500 stands for zero in the data rows.
Two rows play each game, the first against the second. How much does the first row win by? 20 is about a draw, 40 a big win and 0 a big loss. Wins can go round in a circle: one row can beat a second, the second a third and the third the first. Each row has two weighted sums of its numbers, A and B, taken from their middle values. A row wins by its A times the other's B, less its B times the other's A.
tensor([530, 454, 582, 497, 433, 419, 557, 394, 441, 556, 584, 569, 523,
        504, 557, 306])
tensor([554, 612, 443, 354, 435, 463, 488, 443, 443, 638, 536, 462, 617,
        412, 589, 630]) 20
tensor([464, 453, 670, 615, 433, 492, 542, 410, 715, 372, 466, 608, 569,
        342, 435, 573])
tensor([549, 381, 483, 465, 472, 350, 544, 498, 428, 473, 510, 476, 516,
        492, 518, 393]) 19
tensor([522, 532, 604, 537, 508, 611, 440, 449, 535, 423, 500, 573, 649,
        352, 470, 608])
tensor([407, 77, 334, 891, 550, 253, 410, 568, 644, 360, 260, 430, 154,
        759, 455, 196]) 25
tensor([698, 580, 608, 391, 466, 576, 486, 518, 453, 515, 565, 441, 617,
        384, 399, 539])
tensor([520, 630, 526, 533, 574, 709, 466, 413, 594, 564, 601, 641, 541,
        419, 488, 608]) 19
tensor([544, 595, 549, 450, 419, 615, 569, 453, 459, 510, 693, 608, 598,
        330, 536, 623])
tensor([548, 510, 533, 494, 461, 564, 429, 569, 556, 512, 498, 433, 530,
        517, 496, 556]) 12
tensor([443, 381, 441, 684, 467, 495, 481, 636, 530, 303, 291, 536, 442,
        605, 431, 523])
tensor([442, 641, 376, 437, 596, 765, 373, 469, 496, 628, 596, 572, 654,
        527, 629, 684]) 22
tensor([447, 526, 485, 567, 434, 467, 487, 298, 371, 718, 579, 612, 483,
        508, 762, 320])
tensor([437, 660, 546, 406, 501, 646, 570, 570, 570, 601, 510, 544, 513,
        398, 602, 698]) 20
tensor([557, 504, 519, 628, 457, 499, 348, 406, 540, 526, 519, 465, 488,
        460, 576, 572])
tensor([686, 582, 412, 402, 465, 485, 251, 624, 394, 583, 494, 385, 416,
        577, 453, 533]) 16
tensor([590, 416, 598, 488, 345, 417, 591, 381, 405, 557, 556, 621, 505,
        573, 572, 323])
tensor([589, 542, 392, 473, 541, 483, 355, 745, 512, 418, 471, 321, 428,
        578, 379, 616]) 23
tensor([606, 455, 552, 493, 569, 624, 471, 749, 527, 259, 471, 331, 436,
        422, 254, 711])
tensor([535, 577, 458, 641, 478, 378, 499, 471, 462, 538, 493, 607, 507,
        361, 553, 503]) 38
tensor([542, 402, 333, 456, 569, 522, 385, 711, 527, 414, 359, 267, 446,
        605, 351, 618])
tensor([522, 501, 544, 364, 637, 552, 426, 660, 466, 353, 525, 304, 529,
        488, 306, 497]) 24
tensor([407, 654, 650, 570, 492, 513, 675, 281, 577, 583, 538, 819, 692,
        270, 749, 539])
tensor([544, 494, 361, 472, 572, 600, 398, 652, 507, 478, 385, 375, 417,
        620, 314, 597]) 20
tensor([452, 455, 317, 435, 458, 446, 552, 525, 444, 627, 425, 546, 457,
        533, 616, 491])
tensor([617, 601, 402, 401, 488, 516, 306, 598, 428, 589, 496, 340, 555,
        500, 500, 566]) 19
tensor([682, 881, 568, 222, 456, 749, 220, 477, 333, 731, 702, 637, 879,
        286, 607, 778])
tensor([572, 529, 389, 467, 506, 563, 337, 358, 527, 640, 555, 452, 555,
        558, 546, 533]) 22
tensor([422, 753, 429, 266, 349, 557, 576, 410, 384, 795, 728, 591, 611,
        328, 737, 632])
tensor([520, 514, 667, 681, 377, 596, 509, 292, 704, 520, 603, 606, 601,
        359, 571, 495]) 39
tensor([428, 299, 482, 718, 502, 420, 523, 431, 607, 425, 395, 509, 348,
        642, 507, 413])
tensor([495, 434, 408, 465, 602, 405, 490, 613, 434, 437, 396, 353, 314,
        682, 407, 384]) 22
tensor([578, 490, 443, 498, 368, 458, 535, 451, 361, 588, 523, 580, 519,
        599, 622, 412])
tensor([475, 459, 350, 476, 580, 269, 435, 515, 457, 585, 375, 392, 327,
        616, 521, 426]) 20
tensor([537, 652, 385, 431, 587, 589, 323, 397, 434, 600, 628, 467, 524,
        478, 484, 614])
tensor([492, 481, 520, 350, 664, 672, 495, 685, 508, 340, 485, 376, 486,
        574, 260, 660]) 12
tensor([476, 522, 352, 568, 387, 274, 428, 269, 383, 703, 534, 543, 401,
        594, 811, 409])
tensor([491, 411, 371, 704, 487, 439, 399, 564, 446, 454, 369, 457, 314,
        716, 459, 389]) 21
tensor([434, 447, 515, 477, 544, 620, 566, 470, 563, 451, 523, 567, 491,
        464, 471, 568])
tensor([585, 468, 558, 458, 643, 697, 378, 674, 585, 337, 414, 344, 432,
        514, 286, 648]) 11
tensor([547, 592, 656, 524, 399, 515, 483, 488, 485, 494, 582, 540, 626,
        389, 528, 546])
tensor([490, 218, 449, 680, 536, 284, 455, 462, 634, 419, 227, 494, 320,
        675, 450, 243]) 13
tensor([588, 543, 806, 574, 399, 457, 569, 356, 509, 466, 605, 602, 660,
        343, 490, 430])
tensor([426, 595, 462, 535, 504, 510, 396, 456, 489, 619, 541, 500, 535,
        470, 510, 497]) 9
tensor([499, 436, 312, 585, 506, 347, 440, 539, 429, 513, 347, 411, 351,
        722, 492, 399])
tensor([552, 363, 291, 504, 511, 332, 493, 563, 366, 458, 353, 339, 298,
        776, 381, 394]) 23
tensor([437, 561, 609, 439, 504, 505, 573, 467, 534, 524, 489, 524, 515,
        446, 532, 503])
tensor([490, 434, 415, 479, 509, 306, 388, 495, 410, 516, 360, 319, 406,
        584, 534, 411]) 30
tensor([588, 482, 561, 398, 600, 414, 410, 666, 509, 380, 367, 324, 472,
        478, 319, 581])
tensor([643, 567, 514, 532, 447, 606, 266, 433, 474, 585, 621, 444, 510,
        453, 452, 535]) 22
tensor([472, 595, 366, 433, 546, 550, 374, 402, 350, 707, 543, 546, 582,
        594, 637, 474])
tensor([554, 523, 395, 401, 655, 491, 450, 643, 516, 460, 379, 306, 383,
        590, 338, 571]) 16
tensor([419, 340, 560, 677, 354, 322, 642, 523, 597, 385, 500, 524, 402,
        580, 544, 392])
tensor([511, 520, 405, 661, 409, 567, 493, 131, 459, 658, 614, 580, 582,
        601, 661, 523]) 24
tensor([691, 701, 751, 473, 365, 680, 443, 433, 439, 599, 749, 560, 739,
        317, 584, 511])
tensor([514, 450, 521, 526, 545, 468, 556, 564, 501, 414, 575, 437, 472,
        494, 463, 456]) 38
tensor([484, 548, 525, 575, 393, 346, 526, 285, 463, 778, 490, 673, 445,
        491, 759, 300])
tensor([457, 452, 373, 529, 556, 518, 573, 484, 554, 540, 384, 557, 393,
        645, 541, 554]) 6
tensor([444, 496, 681, 531, 334, 536, 670, 426, 538, 499, 572, 677, 622,
        343, 465, 477])
tensor([448, 425, 211, 469, 612, 529, 439, 539, 488, 548, 379, 473, 384,
        730, 508, 435]) 12
tensor([475, 534, 440, 552, 496, 532, 477, 536, 472, 488, 526, 524, 516,
        535, 561, 542])
tensor([522, 501, 430, 428, 495, 421, 587, 519, 348, 653, 557, 563, 441,
        566, 597, 339]) 25
tensor([577, 584, 412, 521, 509, 495, 458, 501, 541, 501, 539, 493, 603,
        465, 563, 579])
tensor([530, 577, 474, 433, 538, 596, 329, 522, 429, 657, 547, 401, 508,
        496, 511, 535]) 19
tensor([573, 568, 412, 376, 580, 529, 308, 475, 488, 541, 573, 300, 407,
        591, 369, 601])
tensor([531, 420, 556, 470, 614, 592, 575, 677, 574, 300, 407, 407, 470,
        470, 348, 568]) 16
tensor([541, 748, 493, 310, 491, 744, 316, 441, 351, 677, 629, 623, 697,
        331, 620, 712])
tensor([502, 605, 566, 538, 504, 512, 464, 529, 567, 512, 429, 496, 467,
        476, 475, 521]) 28
tensor([585, 440, 555, 416, 492, 598, 460, 648, 544, 346, 408, 357, 466,
        520, 300, 525])
tensor([489, 575, 266, 472, 477, 367, 506, 476, 462, 684, 502, 543, 473,
        613, 650, 521]) 18
tensor([529, 472, 363, 440, 516, 392, 280, 523, 490, 575, 446, 391, 337,
        577, 465, 537])
tensor([370, 522, 462, 460, 377, 430, 665, 424, 412, 549, 591, 668, 571,
        648, 621, 371]) 22
tensor([392, 492, 542, 521, 485, 582, 627, 435, 557, 482, 522, 654, 512,
        495, 474, 539])
tensor([578, 509, 430, 501, 501, 584, 507, 498, 487, 570, 431, 515, 541,
        564, 533, 509]) 22
tensor([556, 879, 538, 380, 446, 738, 376, 345, 429, 712, 718, 769, 886,
        223, 777, 851])
tensor([495, 651, 558, 344, 500, 642, 534, 315, 482, 562, 712, 568, 622,
        413, 580, 525]) 16
tensor([609, 537, 637, 408, 506, 542, 376, 385, 546, 484, 607, 392, 542,
        390, 379, 562])
tensor([376, 468, 549, 565, 521, 337, 561, 401, 606, 469, 413, 571, 412,
        513, 494, 427]) 11
tensor([537, 358, 533, 443, 632, 666, 583, 453, 616, 471, 455, 422, 347,
        664, 345, 426])
tensor([545, 503, 563, 444, 457, 526, 472, 428, 474, 519, 583, 476, 582,
        489, 485, 492]) 18
tensor([522, 198, 514, 560, 506, 359, 622, 689, 509, 309, 363, 331, 252,
        737, 280, 226])
tensor([423, 349, 487, 530, 575, 339, 682, 584, 543, 433, 345, 435, 298,
        639, 393, 293]) 24
tensor([414, 534, 352, 425, 528, 521, 483, 476, 373, 582, 489, 556, 566,
        502, 612, 552])
tensor([508, 527, 884, 560, 438, 488, 715, 300, 655, 430, 581, 680, 639,
        205, 482, 439]) 33
tensor([456, 373, 559, 615, 474, 600, 669, 421, 637, 379, 454, 549, 461,
        557, 433, 442])
tensor([548, 452, 358, 428, 621, 644, 430, 583, 511, 539, 454, 414, 403,
        601, 399, 541]) 29
tensor([574, 541, 241, 523, 415, 415, 404, 489, 397, 640, 440, 470, 394,
        694, 712, 387])
tensor([477, 539, 436, 437, 501, 576, 396, 279, 418, 652, 599, 518, 630,
        468, 589, 538]) 22
tensor([588, 544, 392, 258, 620, 693, 294, 881, 401, 377, 379, 237, 446,
        560, 224, 680])
tensor([545, 564, 326, 503, 543, 609, 420, 508, 506, 647, 462, 538, 441,
        641, 499, 628]) 25
tensor([470, 575, 595, 509, 570, 610, 436, 628, 458, 393, 536, 421, 491,
        535, 319, 591])
tensor([532, 480, 629, 505, 379, 631, 692, 401, 632, 447, 586, 607, 595,
        337, 481, 528]) 20
tensor([501, 590, 604, 498, 546, 513, 406, 389, 585, 555, 577, 494, 601,
        387, 527, 598])
tensor([470, 471, 632, 559, 625, 374, 677, 460, 634, 493, 460, 575, 528,
        401, 497, 406]) 10
tensor([477, 321, 235, 599, 560, 293, 245, 572, 520, 492, 269, 338, 266,
        851, 400, 374])
tensor([424, 499, 285, 520, 521, 386, 458, 526, 387, 671, 396, 519, 382,
        598, 670, 456]) 17
tensor([465, 176, 348, 497, 593, 312, 620, 564, 491, 397, 317, 295, 234,
        687, 344, 256])
tensor([502, 519, 626, 485, 369, 505, 676, 310, 577, 506, 644, 637, 522,
        330, 571, 464]) 25
tensor([601, 685, 416, 399, 592, 805, 312, 578, 472, 562, 629, 443, 586,
        531, 413, 689])
tensor([518, 478, 302, 408, 445, 421, 390, 530, 464, 617, 554, 433, 458,
        516, 574, 467]) 25
tensor([424, 472, 302, 514, 573, 266, 424, 562, 468, 540, 355, 475, 491,
        530, 649, 488])
tensor([570, 475, 615, 492, 500, 537, 415, 630, 559, 305, 505, 355, 532,
        439, 332, 620]) 15
tensor([422, 534, 611, 484, 533, 424, 576, 338, 626, 547, 574, 588, 552,
        381, 537, 441])
tensor([527, 510, 524, 434, 502, 526, 440, 373, 563, 514, 591, 436, 544,
        423, 476, 545]) 17
tensor([451, 493, 511, 469, 596, 538, 404, 649, 629, 351, 472, 271, 459,
        521, 299, 665])
tensor([566, 573, 400, 390, 574, 587, 390, 499, 438, 586, 558, 395, 465,
        607, 429, 561]) 23
tensor([545, 0, 340, 661, 483, 103, 562, 754, 498, 220, 216, 190, 88,
        878, 266, 99])
tensor([502, 192, 596, 538, 556, 250, 608, 616, 537, 325, 345, 199, 200,
        763, 199, 246]) 8
tensor([592, 469, 614, 399, 517, 608, 478, 487, 445, 504, 472, 449, 497,
        555, 370, 467])
tensor([527, 168, 358, 775, 494, 347, 573, 527, 659, 425, 201, 490, 228,
        786, 499, 196]) 22
tensor([394, 486, 319, 498, 518, 404, 381, 439, 376, 701, 470, 477, 411,
        669, 638, 411])
tensor([514, 241, 431, 710, 525, 387, 502, 501, 561, 402, 337, 387, 342,
        781, 461, 264]) 20
tensor([543, 298, 622, 545, 555, 365, 589, 430, 540, 346, 482, 350, 342,
        532, 268, 322])
tensor([536, 572, 483, 513, 464, 514, 451, 460, 396, 537, 514, 483, 520,
        481, 522, 504]) 13
tensor([330, 449, 544, 638, 424, 435, 775, 452, 451, 504, 477, 681, 507,
        461, 641, 308])
tensor([538, 708, 527, 243, 549, 562, 350, 429, 265, 599, 666, 559, 631,
        474, 514, 660]) 18
tensor([448, 364, 307, 712, 647, 429, 457, 503, 604, 491, 358, 457, 294,
        696, 494, 388])
tensor([508, 613, 473, 442, 557, 563, 463, 468, 509, 554, 537, 518, 491,
        419, 578, 581]) 24
tensor([441, 483, 452, 502, 651, 436, 452, 631, 470, 390, 311, 537, 455,
        566, 417, 546])
tensor([453, 703, 518, 415, 400, 632, 557, 428, 449, 495, 644, 643, 682,
        267, 611, 677]) 18
tensor([446, 384, 522, 713, 358, 331, 659, 336, 514, 550, 532, 671, 518,
        455, 666, 281])
tensor([474, 552, 602, 600, 518, 426, 589, 410, 451, 568, 592, 618, 581,
        412, 608, 364]) 21
tensor([463, 475, 643, 461, 465, 741, 595, 438, 467, 506, 704, 648, 642,
        535, 419, 484])
tensor([588, 649, 289, 364, 605, 741, 254, 495, 385, 587, 596, 423, 561,
        656, 434, 685]) 16
tensor([580, 501, 607, 543, 385, 420, 531, 448, 415, 524, 533, 554, 493,
        404, 554, 408])
tensor([424, 557, 403, 513, 575, 513, 537, 463, 550, 596, 520, 503, 480,
        477, 498, 514]) 19
tensor([522, 556, 547, 477, 440, 634, 542, 414, 464, 499, 742, 625, 610,
        431, 558, 493])
tensor([506, 427, 584, 569, 462, 352, 560, 476, 564, 414, 437, 400, 357,
        518, 402, 413]) 16
tensor([585, 532, 423, 440, 473, 437, 530, 480, 372, 596, 501, 524, 539,
        505, 593, 398])
tensor([599, 554, 551, 515, 473, 491, 274, 450, 454, 582, 597, 458, 581,
        561, 514, 530]) 20
tensor([434, 584, 516, 501, 508, 542, 569, 504, 510, 490, 561, 600, 586,
        437, 545, 507])
tensor([600, 263, 303, 605, 526, 329, 351, 555, 544, 444, 281, 346, 325,
        765, 432, 317]) 19
tensor([543, 598, 606, 452, 407, 580, 595, 433, 471, 595, 605, 539, 549,
        396, 509, 424])
tensor([416, 521, 479, 554, 571, 429, 576, 416, 543, 560, 529, 604, 530,
        431, 644, 492]) 11
tensor([707, 448, 422, 419, 492, 516, 387, 639, 539, 381, 456, 319, 413,
        563, 350, 632])
tensor([421, 427, 394, 617, 486, 363, 587, 569, 429, 447, 367, 514, 420,
        624, 567, 431]) 24
tensor([577, 656, 321, 314, 587, 655, 308, 658, 324, 650, 534, 325, 474,
        628, 501, 617])
tensor([524, 273, 480, 545, 386, 308, 497, 682, 400, 356, 352, 319, 260,
        659, 273, 266]) 14
tensor([559, 496, 530, 453, 617, 577, 425, 651, 517, 358, 456, 382, 454,
        471, 363, 654])
tensor([448, 453, 439, 531, 351, 313, 616, 427, 485, 549, 476, 441, 513,
        471, 649, 458]) 14
tensor([461, 532, 527, 568, 347, 490, 540, 310, 395, 607, 557, 731, 573,
        433, 693, 423])
tensor([437, 722, 498, 463, 498, 642, 412, 358, 422, 602, 650, 694, 710,
        373, 661, 686]) 14
tensor([427, 535, 548, 519, 593, 497, 508, 476, 658, 469, 471, 459, 442,
        307, 467, 581])
tensor([433, 548, 679, 505, 451, 618, 645, 430, 479, 440, 599, 575, 585,
        423, 528, 507]) 22
tensor([336, 489, 555, 626, 427, 387, 730, 394, 592, 584, 510, 675, 514,
        286, 651, 394])
tensor([314, 405, 372, 569, 612, 548, 540, 609, 609, 368, 353, 517, 408,
        555, 498, 584]) 9
tensor([579, 660, 442, 470, 545, 476, 317, 588, 372, 553, 443, 448, 528,
        537, 564, 525])
tensor([497, 424, 615, 612, 544, 414, 590, 555, 666, 302, 431, 523, 482,
        334, 484, 507]) 20
tensor([564, 255, 321, 620, 561, 356, 292, 538, 538, 458, 262, 390, 309,
        808, 431, 285])
tensor([507, 623, 526, 332, 521, 656, 569, 518, 436, 542, 597, 497, 555,
        498, 542, 657]) 22
tensor([640, 390, 508, 481, 525, 445, 302, 861, 542, 361, 386, 295, 363,
        686, 375, 456])
tensor([570, 630, 493, 394, 511, 630, 343, 547, 388, 642, 628, 514, 494,
        451, 476, 548]) 15
tensor([636, 577, 658, 526, 444, 606, 424, 460, 527, 498, 579, 517, 608,
        385, 449, 642])
tensor([546, 446, 500, 360, 621, 565, 434, 698, 520, 366, 412, 367, 420,
        599, 271, 615]) 24
tensor([539, 503, 533, 434, 468, 595, 568, 566, 456, 475, 526, 635, 579,
        538, 457, 417])
tensor([603, 449, 519, 397, 516, 506, 547, 725, 484, 321, 410, 277, 531,
        501, 290, 526]) 23
tensor([517, 517, 595, 541, 363, 445, 680, 456, 426, 541, 542, 513, 549,
        519, 594, 403])
tensor([557, 549, 478, 443, 611, 541, 524, 421, 585, 591, 550, 627, 641,
        349, 539, 623]) 19
tensor([389, 640, 488, 387, 520, 614, 468, 535, 464, 588, 592, 543, 553,
        528, 499, 676])
tensor([619, 526, 524, 555, 469, 704, 364, 438, 442, 499, 702, 661, 600,
        528, 462, 566]) 8
tensor([551, 496, 547, 442, 531, 549, 400, 523, 504, 494, 571, 553, 592,
        438, 484, 542])
tensor([485, 271, 504, 477, 542, 378, 593, 479, 519, 403, 434, 324, 346,
        654, 339, 279]) 15
tensor([430, 372, 485, 626, 433, 357, 692, 378, 536, 545, 485, 616, 465,
        467, 683, 307])
tensor([356, 399, 617, 669, 474, 230, 725, 375, 700, 448, 380, 620, 468,
        395, 601, 360]) 28
tensor([539, 636, 530, 373, 465, 557, 468, 410, 377, 669, 561, 423, 578,
        415, 534, 514])
tensor([595, 469, 386, 466, 557, 489, 270, 630, 441, 522, 454, 296, 389,
        628, 402, 500]) 26
tensor([401, 556, 516, 630, 448, 448, 572, 418, 418, 511, 469, 557, 548,
        511, 616, 476])
tensor([562, 537, 459, 458, 406, 465, 571, 370, 461, 815, 588, 607, 510,
        492, 731, 327]) 12
tensor([300, 469, 473, 671, 527, 441, 596, 527, 577, 384, 479, 660, 445,
        411, 573, 553])
tensor([642, 546, 570, 447, 294, 580, 442, 485, 480, 553, 653, 487, 587,
        464, 523, 515]) 19
tensor([465, 195, 435, 533, 527, 453, 645, 674, 548, 345, 323, 292, 225,
        718, 240, 266])
tensor([550, 557, 416, 299, 610, 523, 480, 783, 418, 362, 358, 282, 464,
        599, 305, 577]) 17
tensor([457, 501, 662, 525, 428, 529, 632, 676, 512, 252, 496, 465, 509,
        388, 337, 544])
tensor([568, 583, 494, 435, 487, 504, 473, 418, 464, 562, 634, 564, 578,
        434, 577, 525]) 24
tensor([482, 480, 442, 541, 587, 333, 444, 454, 574, 509, 488, 387, 427,
        577, 526, 394])
tensor([485, 613, 456, 389, 519, 527, 469, 495, 477, 626, 444, 449, 638,
        514, 569, 613]) 26
tensor([543, 452, 570, 552, 460, 583, 491, 579, 602, 379, 433, 377, 427,
        503, 372, 512])
tensor([435, 389, 472, 511, 646, 432, 508, 541, 663, 345, 405, 404, 462,
        475, 337, 578]) 32
tensor([654, 556, 612, 459, 467, 520, 425, 452, 469, 525, 607, 488, 671,
        360, 478, 514])
tensor([417, 452, 365, 530, 396, 298, 611, 466, 446, 617, 434, 532, 438,
        541, 683, 360]) 19
tensor([499, 590, 680, 502, 418, 543, 611, 360, 488, 599, 703, 740, 685,
        319, 549, 523])
tensor([443, 494, 617, 593, 383, 493, 607, 396, 498, 499, 506, 630, 561,
        448, 615, 382]) 37
tensor([529, 656, 466, 427, 450, 609, 414, 535, 386, 574, 530, 455, 543,
        406, 503, 605])
tensor([583, 367, 488, 410, 551, 429, 393, 607, 577, 432, 400, 283, 352,
        598, 316, 395]) 18
tensor([541, 467, 383, 426, 440, 392, 509, 526, 347, 623, 462, 456, 444,
        573, 631, 370])
tensor([427, 294, 440, 617, 573, 399, 411, 557, 605, 423, 349, 459, 350,
        741, 427, 368]) 19
tensor([463, 564, 559, 570, 467, 607, 532, 458, 548, 530, 537, 554, 560,
        459, 633, 606])
tensor([442, 499, 409, 542, 557, 319, 503, 430, 443, 669, 455, 581, 405,
        545, 682, 401]) 11
tensor([509, 458, 537, 544, 370, 405, 534, 519, 464, 562, 456, 468, 513,
        581, 628, 350])
tensor([535, 426, 744, 557, 469, 539, 532, 546, 577, 278, 517, 545, 534,
        445, 347, 523]) 24
tensor([591, 515, 583, 433, 522, 666, 495, 713, 510, 301, 575, 380, 520,
        405, 281, 665])
tensor([498, 657, 463, 432, 552, 468, 414, 582, 472, 549, 420, 410, 471,
        539, 482, 564]) 9
tensor([479, 486, 626, 516, 508, 597, 720, 659, 534, 256, 477, 444, 482,
        510, 314, 551])
tensor([531, 562, 447, 358, 507, 739, 386, 471, 462, 645, 633, 468, 559,
        523, 528, 544]) 20
tensor([454, 240, 385, 544, 499, 277, 563, 657, 398, 295, 278, 404, 180,
        726, 348, 249])
tensor([448, 640, 580, 432, 425, 544, 461, 528, 421, 468, 557, 584, 688,
        395, 525, 631]) 19
tensor([465, 502, 307, 530, 618, 420, 470, 482, 508, 537, 434, 426, 443,
        552, 575, 517])
tensor([507, 419, 621, 554, 541, 335, 479, 590, 559, 360, 380, 514, 497,
        464, 437, 455]) 29
tensor([422, 618, 561, 475, 529, 628, 526, 466, 515, 562, 564, 537, 607,
        396, 595, 599])
tensor([568, 554, 443, 430, 443, 312, 466, 457, 354, 620, 528, 452, 525,
        505, 566, 348]) 19
tensor([510, 696, 602, 328, 438, 613, 568, 393, 376, 524, 699, 719, 740,
        255, 557, 700])
tensor([559, 475, 399, 457, 357, 485, 386, 641, 337, 606, 475, 389, 437,
        479, 602, 387]) 15
tensor([561, 423, 485, 552, 418, 328, 552, 608, 545, 451, 366, 440, 406,
        597, 504, 420])
tensor([488, 525, 637, 467, 467, 473, 417, 658, 524, 342, 393, 376, 483,
        419, 306, 536]) 19
tensor([644, 723, 426, 166, 521, 688, 252, 596, 227, 672, 690, 389, 609,
        570, 493, 705])
tensor([507, 550, 382, 492, 468, 590, 406, 573, 414, 514, 485, 484, 468,
        506, 556, 524]) 17
tensor([499, 433, 661, 454, 617, 515, 565, 653, 561, 236, 445, 309, 495,
        463, 281, 479])
tensor([579, 636, 632, 395, 476, 751, 496, 307, 516, 510, 627, 667, 773,
        366, 442, 673]) 16
tensor([544, 420, 572, 508, 509, 493, 559, 641, 591, 312, 448, 421, 380,
        437, 342, 555])
tensor([534, 523, 645, 537, 463, 552, 449, 472, 560, 482, 640, 557, 628,
        312, 516, 513]) 19
tensor([466, 369, 557, 564, 528, 424, 549, 649, 561, 404, 443, 448, 461,
        540, 417, 391])
tensor([541, 544, 542, 477, 475, 504, 527, 536, 518, 486, 485, 529, 549,
        534, 461, 518]) 20
tensor([455, 156, 311, 719, 501, 420, 418, 505, 662, 380, 316, 435, 248,
        739, 484, 321])
tensor([601, 398, 290, 435, 634, 459, 389, 774, 469, 427, 246, 355, 327,
        685, 400, 536]) 24
tensor([555, 529, 404, 424, 555, 532, 257, 452, 539, 555, 513, 528, 485,
        538, 549, 563])
tensor([423, 451, 269, 519, 712, 449, 429, 938, 589, 260, 129, 366, 311,
        628, 423, 643]) 16
tensor([482, 519, 426, 490, 645, 516, 347, 367, 555, 600, 526, 442, 445,
        624, 551, 511])
tensor([538, 547, 687, 462, 451, 581, 520, 439, 517, 433, 625, 625, 659,
        255, 451, 605]) 19
tensor([546, 433, 503, 369, 581, 504, 357, 675, 449, 344, 439, 278, 420,
        563, 305, 526])
tensor([515, 429, 516, 554, 362, 536, 506, 443, 493, 504, 565, 577, 489,
        471, 559, 493]) 20
tensor([482, 744, 625, 475, 526, 813, 519, 273, 504, 620, 766, 719, 839,
        255, 655, 746])
tensor([475, 538, 614, 495, 413, 408, 546, 341, 352, 629, 558, 665, 521,
        501, 604, 325]) 28
tensor([601, 691, 594, 335, 562, 641, 464, 539, 445, 557, 631, 439, 644,
        441, 470, 612])
tensor([508, 612, 326, 433, 503, 448, 428, 569, 299, 621, 483, 480, 441,
        533, 587, 464]) 19
tensor([461, 609, 612, 591, 439, 600, 532, 481, 533, 506, 510, 787, 788,
        245, 661, 625])
tensor([450, 472, 629, 548, 477, 478, 587, 394, 564, 433, 540, 684, 592,
        374, 548, 459]) 13
tensor([716, 500, 582, 438, 522, 608, 400, 612, 546, 383, 471, 427, 544,
        433, 382, 591])
tensor([533, 558, 582, 426, 486, 434, 465, 516, 479, 531, 469, 588, 690,
        376, 587, 514]) 4
tensor([351, 536, 533, 559, 493, 412, 594, 453, 490, 563, 487, 590, 558,
        452, 539, 356])
tensor([390, 435, 494, 576, 358, 270, 645, 398, 480, 597, 520, 577, 556,
        464, 674, 295]) 20
tensor([421, 464, 609, 674, 493, 462, 722, 426, 651, 438, 523, 680, 518,
        393, 544, 460])
tensor([574, 573, 572, 315, 494, 600, 484, 774, 386, 392, 523, 304, 501,
        429, 311, 552]) 17
tensor([434, 134, 377, 597, 500, 325, 619, 602, 538, 322, 282, 344, 188,
        743, 333, 314])
tensor([456, 416, 350, 471, 611, 519, 511, 645, 586, 365, 344, 350, 360,
        571, 401, 620]) 25
tensor([486, 394, 391, 541, 573, 395, 438, 504, 559, 480, 452, 322, 319,
        589, 423, 438])
tensor([500, 485, 373, 394, 571, 461, 450, 501, 557, 575, 401, 530, 555,
        532, 558, 531]) 31
tensor([361, 524, 469, 632, 326, 391, 657, 380, 440, 602, 533, 675, 522,
        391, 664, 376])
tensor([481, 688, 633, 419, 411, 595, 429, 551, 424, 525, 607, 604, 685,
        358, 495, 664]) 25
tensor([436, 408, 545, 582, 418, 379, 594, 367, 509, 536, 513, 697, 553,
        427, 615, 445])
tensor([401, 434, 606, 614, 453, 372, 753, 388, 593, 532, 510, 716, 532,
        496, 638, 356]) 28
